In the rows, 128 means zero.
One turn sends every row of this set to another row. A few are shown first. Where does it send the rows asked after them?
gobip: [114 135 103 133 140 152 101 140 112 126 143 118 106 103 101 112]
mas: [119 101 137 151 119 120 123 111 139 124 139 104 146  98 116 173]
pof: [151 113 130 187 132  96 141 145 156 137 120 130 112 112 135 131]
Ledel: [123 123 150 155 133 107 154  91 135 154 114 157 116 118 137 116]
tukop: [126 149 137 132  95 123 110 168 114 111 134 142 140 131 156 102]
koz: [159 119 107 108 129 141 121 166 131 129  99 136 131 166 135 121]
guz: [155 150  80 141 123 126 133 120 124  94 128 112 127 137 134 139]
Papo: [146  90 137 125 137 135 128 143 130 124 102 132 170 155 147  99]
Tifi: [122 151 128 129 101 118  85 156 129 108 131 147 134 133 146 111]
romav: [148 147 157 130 117 116 162 115  97 109 130 147 128 143 126 119]
vuba: [110  84 114 143 142 113 127 124 163 105 129 152 139 114 134 143]
buze: [128 135 154 152 142 109 149  92 127 146 115 160 116 147 131 119]
Mit: [181 127 125 153 119 101 153 161 133 136 105 128 116 118 117 133]
Faka: [140 137 153 139 148 154 113 137 111 166 139 111 124 149 146 155]
Lofol: [137 159  85 144 135 102 137 126 148 118 116 150 125 146 148 147]
kiz: [144 127 127 127 122 141 133 175 126 148 130 102 124 166 143 136]
zubu: [116 127 102 146 134 156 104 137 113 130 149 120 107 107  96 127]
lugev: [135 127 150 162 136 138 148  87 106 119 124 119 129 140 112 103]
varif: [125 122 119 145 137 160 109 125 105 139 139 112 107  95 107 113]
Kebiz: [132 138 149 175 136 148 151 107 102 129 129 108 125 128 118 105]
fum: [136 139  80 165 148 126 121  97 148 118 107 122 130 137 127 140]
soson: [113  99 145 124 137 115 150 116 133 124 142 132 156  98 126 164]
rabu: [119 142 129 151 119 152 110 125 127 132 139  92 130 139 121 177]
gutis: [125 115 126 125 134 162 110 104 123 156 139  95 112 116 139 117]
Diz: [140 141 139 140 133 137 128  95 141 139 128  95 135 131 178 137]
dem: [ 91 129 108 122 110 110 109 120 151 152 102 138 138 119 106 120]
nav: [ 95 126 126 131 117 109 123 122 148 162  93 156 148 111 112 125]
bodi: [ 94 113 103 129 104 112 116 127 153 151 103 147 140 120 106 126]
dav: [132 144 123 135  92 125  89 164 125 114 129 146 136 142 144 116]
Fipo: [156 133 134 188 116 114 140 146 136 132 110  93 132 121 110 136]
Nilu: [136 101 138 145 120 129 109 112 142 132 142  98 129 107 119 176]
Basi: [151 133 137 124 170 132 139 108 142 111 123 150 145  97 146 146]
tam: [139  86 125 143 150 118 120 159 151 120 102 155 155 137 140 111]
komet: [150 138 129 127 130 144 126 168 113 161 127 105 116 155 137 149]
lufud: [134  91 131 140 151 117 127 159 162 116 107 157 159 130 121 131]
voz: [116 142 136 118 126 146 137 168 124 107 135 129 159 143 149 100]
nozo: [161 149 161 134 112 118 155 133 103 114 113 154 138 132 135 110]
sapez: [116 132 148 113 136 122 112 113 153 140 106 164 160 105 123 149]
Kina: [135 144 122 118 154 144 171 135 133 125 104 112 163 140 145 114]

romav moves to buze
dav moves to bodi
Now find these:
Nilu moves to kiz
nav moves to varif
Mit moves to pof
dem moves to gobip
vuba moves to rabu
Lofol moves to fum
soson moves to Faka
Kina moves to Basi
Ledel moves to Kebiz
komet moves to tam
voz moves to sapez

One turn sends every row of this set to another row. A few are shown first. Where does it send the rows asked after them?
pilaf: [112 140 141 155 126 134 108 143 133 160 132 152 117 139 139  92  65 132
 141 100 150 132 124 127 100 125 143  96 141  81 120 122 139 102 140 148
 157 130 146 120 159]
sete: [141 159 120 121 131 157 132 152 127 158 146 147 109 144 116 116 133 124
 159  91 156 137 131  87 143 131 155  83 143 207 119 120 123 101 130 132
  94 111 152 120 130]
pev: [147 140 160 151 125 122 121 149 145 141 144 111 125  82 151 110 125 131
 137 103 111 169 172 135 147 115 129  99 146 147  96 125 135  88 133 150
 144 149 151 128 166]
mupoz: [116 180 135 146 129 118 121 150 133 124 147 134 145 115 137 113  96 131
 119  98 149 147  80  96 101 126 178  86 150 214  87 120 107 105 132 132
 171 122 145 142 151]
Nur: [149 136 151 158 120 117 111 152 119 156 142 126 126 128 128 109 115 143
 125 101 137 140 107 102 140 122 119  85 121  88  90 128 133  79 121 151
 131 127 146  85 116]
kizo: [ 98 179 128 141 128 113 131 147 121 122 141 146 100 125  97 113  87 127
  78  98 146 112 105  76  91 121 130 136 164 131  97 116 111 156 126 138
 119  96 143 115 160]
Gapu: [ 88 166 141 151 135 105 124 147 132  88 151 145 110 130 161 107 106 124
 150 103 134 131 167 105 109 113 144 127 116 168 134 124  97 158 174 135
 161 129 153  89 142]
funo: [144 154 137 142 124 123 120 148 129  85 128 122 130 129 125 117 180 126
  83  97 159 114 152 100 113 121 194 116 123 143 125 124 113 161 145 142
 138  82 145 106 154]
sabok: [145 138 146 135 116 135 146 157 143 113 168 129 136 120 133 141 169 126
  76  97 134 109 171 102 134 130 166 119 127 163  95 125 121 152 144 132
 148 138 148 162 115]
nadet: [134 137 144 135 118 125 139 159 133 122 159 136 141 125 154 138 165 130
  63  92 145 100 163  96 145 128 143 104 123 164  98 129 115 151 146 139
 131 146 143 162 122]
pes: [151 142 136 134 121 128 128 158 142 139 148 128 122  76 147 122 120 128
 140  93 128 170 183 118 155 123 139 105 141 134  79 130 128  89 118 134
 136 159 155 123 168]
kise: [168 134 143 147 126 122 119 153 132 145 141 131 124 119 107 116 116 129
 133  98 131 152 112 101 132 121 145 113 115  81  90 130 142  80 125 136
 141 124 159  85 106]
Zap: [131 157 138 148 122 117 112 147 117  95 124 123 133 135 143 113 178 135
  76  97 170 106 149  96 121 120 169  98 125 145 124 123 104 161 143 151
 125  87 139 105 161]
Zif: [137 155 141 138 117 126 132 149 126  87 140 112 125 124 130 126 171 134
  73  96 162 110 142  87 134 121 183 102 124 134 126 120 106 167 139 144
 119  85 141 102 153]
Gal: [ 82 165 136 140 127 108 137 151 128  88 159 144 106 121 167 117  95 128
 141  96 143 124 158  88 133 114 135 116 113 158 134 123  87 163 167 132
 138 137 148  84 140]
Lod: [127 175 119 124 133 121 136 156 142 114 144 144 144 101 129 129  88 119
 116  85 156 151  73  82 118 129 189 101 137 199  86 124 109 112 132 115
 155 131 156 139 145]
gini: [ 94 166 137 139 125 117 146 152 137  80 168 138 102 117 145 123  98 125
 151 103 130 133 167  93 119 115 161 131 121 159 129 120  94 163 163 125
 157 126 151  84 134]
sot: [140 139 146 144 125 123 125 154 135 119 148 136 146 132 150 125 174 125
  73  97 138 106 173 114 122 127 152 116 125 174 100 130 124 147 153 143
 152 139 148 167 123]
zene: [152 135 147 135 132 114 124 154 149 138 130 126 127  77 158 118 118 117
 129  90 124 167 160 126 165 114 122 107 131 135  99 131 136  93 140 141
 123 163 162 126 166]
gam: [145 154 128 123 144 149 126 148 137 155 128 149 114 146 119 111 137 111
 155  90 150 136 119  95 144 125 148  93 134 210 134 124 135 101 148 135
  91 112 161 125 128]
feres: [114 137 142 140 119 139 129 146 139 157 143 145 110 125 135 108  55 131
 132  94 150 131 109 109 126 122 143  94 138  67 123 118 136 112 137 141
 136 132 147 115 151]
rigo: [158 138 138 161 128 117  97 153 119 155 130 142 132 137 120 100 125 135
 137 100 142 148 127 113 114 127 136 102 119  95  79 135 137  73 121 144
 154 127 154  87 118]
tini: [101 177 130 147 139 104 113 144 121 122 124 154 108 133 103 101  94 120
  79 100 146 113 107  91  77 118 127 146 159 138 103 119 120 152 138 140
 127  96 149 120 163]
bek: [127 139 135 139 124 144 125 148 145 149 140 152 109 125 118 107  63 125
 147  98 147 141 125 120 103 126 169 114 140  72 116 120 143 107 136 133
 161 127 153 117 149]
lodo: [116 173 141 138 134 110 131 148 141 121 139 129 148 106 143 120  88 124
 104  91 147 143  54  91 127 119 162  86 139 204 107 120 110 113 146 132
 145 128 153 143 144]
Tomif: [109 177 135 145 133 113 129 144 130 116 139 142  99 125  85 109  93 121
  86 104 135 119 108  89  74 119 145 152 165 135 103 114 125 155 133 134
 136  88 149 119 157]
tebo: [145 155 140 132 133 158 133 146 136 157 147 132 106 145 111 111 137 122
 161 100 138 138 123 100 139 124 154  86 146 213 132 116 131 102 142 139
 102 102 154 125 126]

Tomif moves to tini
Zif moves to funo
gam moves to sete
Now find these:
Gal moves to gini
Nur moves to kise
feres moves to bek
pev moves to zene
lodo moves to Lod
nadet moves to sabok

One turn sends every row of this set to another row. A few are shown first. Where does it send the rows asked after them?
zisav: [ 69  97 111 168 106 132  98  89 124  69 150 144 112 112  90 115 116 115
 114 128 116]
Puleb: [ 98 111 140 166 127 150 109  89 143 130 127 130 140 100  98 124 168  93
 139 129 144]
tuv: [ 80 158 115 152  94 118  91  95 120  97 141 147 100  76  69 124 125 141
 138 101 104]
tep: [ 88 110  96 130  82 141  99 124 110 116 155 116  92 117 124 103 118 119
 161 152 116]
kete: [114 111  72 123 124 120  84 131 109 120 105 157 138  93  81 142 134  75
 170  91 126]
Gof: [112 121  78 116 126 127  98 131  91 122  96 152 148  94  86 142 119  76
 178 106 127]
disa: [ 95  88 128 144 139 151 126 119 128  93 127 178 153 119  80 107 117 104
 126 115 133]
Kufu: [118  87  96 169 130 135 119  91 119  99 144 141  99  98  81 113 133 114
 146 148  84]
tuko: [ 96 145 131 124 138 108 116 137 101 109 140 160 138  62  96 125  78 109
 155 115 125]
Dad: [ 77 110 107 156 104 129 117 102 138 100 122 118 140 100  79 181 127  95
 119 106 103]
vil: [ 60 151  83 122 102 112 129 141 117 104 123 151 125  87  87 148 115 126
  93 120 114]
gozi: [ 99 129 100 118 102 147  68 113 118 117 145 125 120  61 116 129 136 116
 185 108 137]
sumu: [112 122  75 131 136 129  88 129 109 122  96 158 136  96  78 145 136  80
 170  91 117]
vinam: [104 111 135 172 122 153 107  90 149 126 121 135 137 101 104 128 164  94
 135 134 136]
zizan: [104 149 131 127 127 134 119 126 123 122 117 179 143  80  60 112 124 130
 149  88 123]
gemig: [ 87 149 114 132 129 131 126 137 133 125 125 163 120  89 107  93 155 122
 118 146 156]
til: [ 88 114 105 127  84 149  98 130  99 117 157 112 103 114 127  92 112 124
 140 136 123]
ruvi: [ 69 158  89 129 100  93 136 138 104 106 130 138 110  83  84 150 110 121
 116 136 109]
lus: [101 142 104 117  96 142  72 112 116 123 137 127 118  67 114 137 126 104
 193 120 118]
rozot: [ 85 127 120 160 113 127 106 121 126 117 137 126 108  75  77 133  86 127
 161 125  67]
Fupo: [102  96  75 134 108 122 115 148  89 121 114 142 122 146  89 102 110  86
 130 118 110]
ran: [104 100 133 159 137 158 122  99 133 126 123 140 147  89 105 129 160  84
 155 152 132]
zifed: [102  88  72 128 113 126 125 144  85 113 118 141 118 142  96 108 112  90
 144 138 126]
zupu: [ 99 159 121 121 124 130 139 137 115 138 130 164 121  77 103 101 150 120
 137 155 137]
miv: [ 67 155  87 115 106 106 129 145 121 104 119 143 130  86  85 143 113 129
  98 123 122]
Bap: [ 98 134 101 110 107 141  67 102 126 110 148 127 118  63 113 131 143 118
 180 115 130]
Gar: [ 82 115 105 158  98 124 113 102 137 104 115 114 144  95  82 177 121  98
 114 110 102]
nirez: [129 105 108 131 155 117 128 105  94  93 145 175 125  87  96 105 124  97
 138 136 140]
riza: [ 74  99  98 166 114 118 118 100 124  96 123 113 136  97  87 177 117  83
 133 134 102]
lega: [ 80 151 114 134 126 133 123 133 124 135 126 167 124  85 104  90 154 124
 118 145 154]
Meluk: [101  97  83 147 108 126 123 152  90 124 112 147 126 147  93 107 101  95
 128 122 115]
mag: [ 85 111 110 126  81 143 101 123 105 113 165 116 109 114 129  96 108 129
 137 146 130]

Puleb moves to lega
tuv moves to zisav
Now find these:
tuko moves to rozot
sumu moves to Bap
ruvi moves to riza
lus moves to tep
vinam moves to gemig
Fupo moves to kete

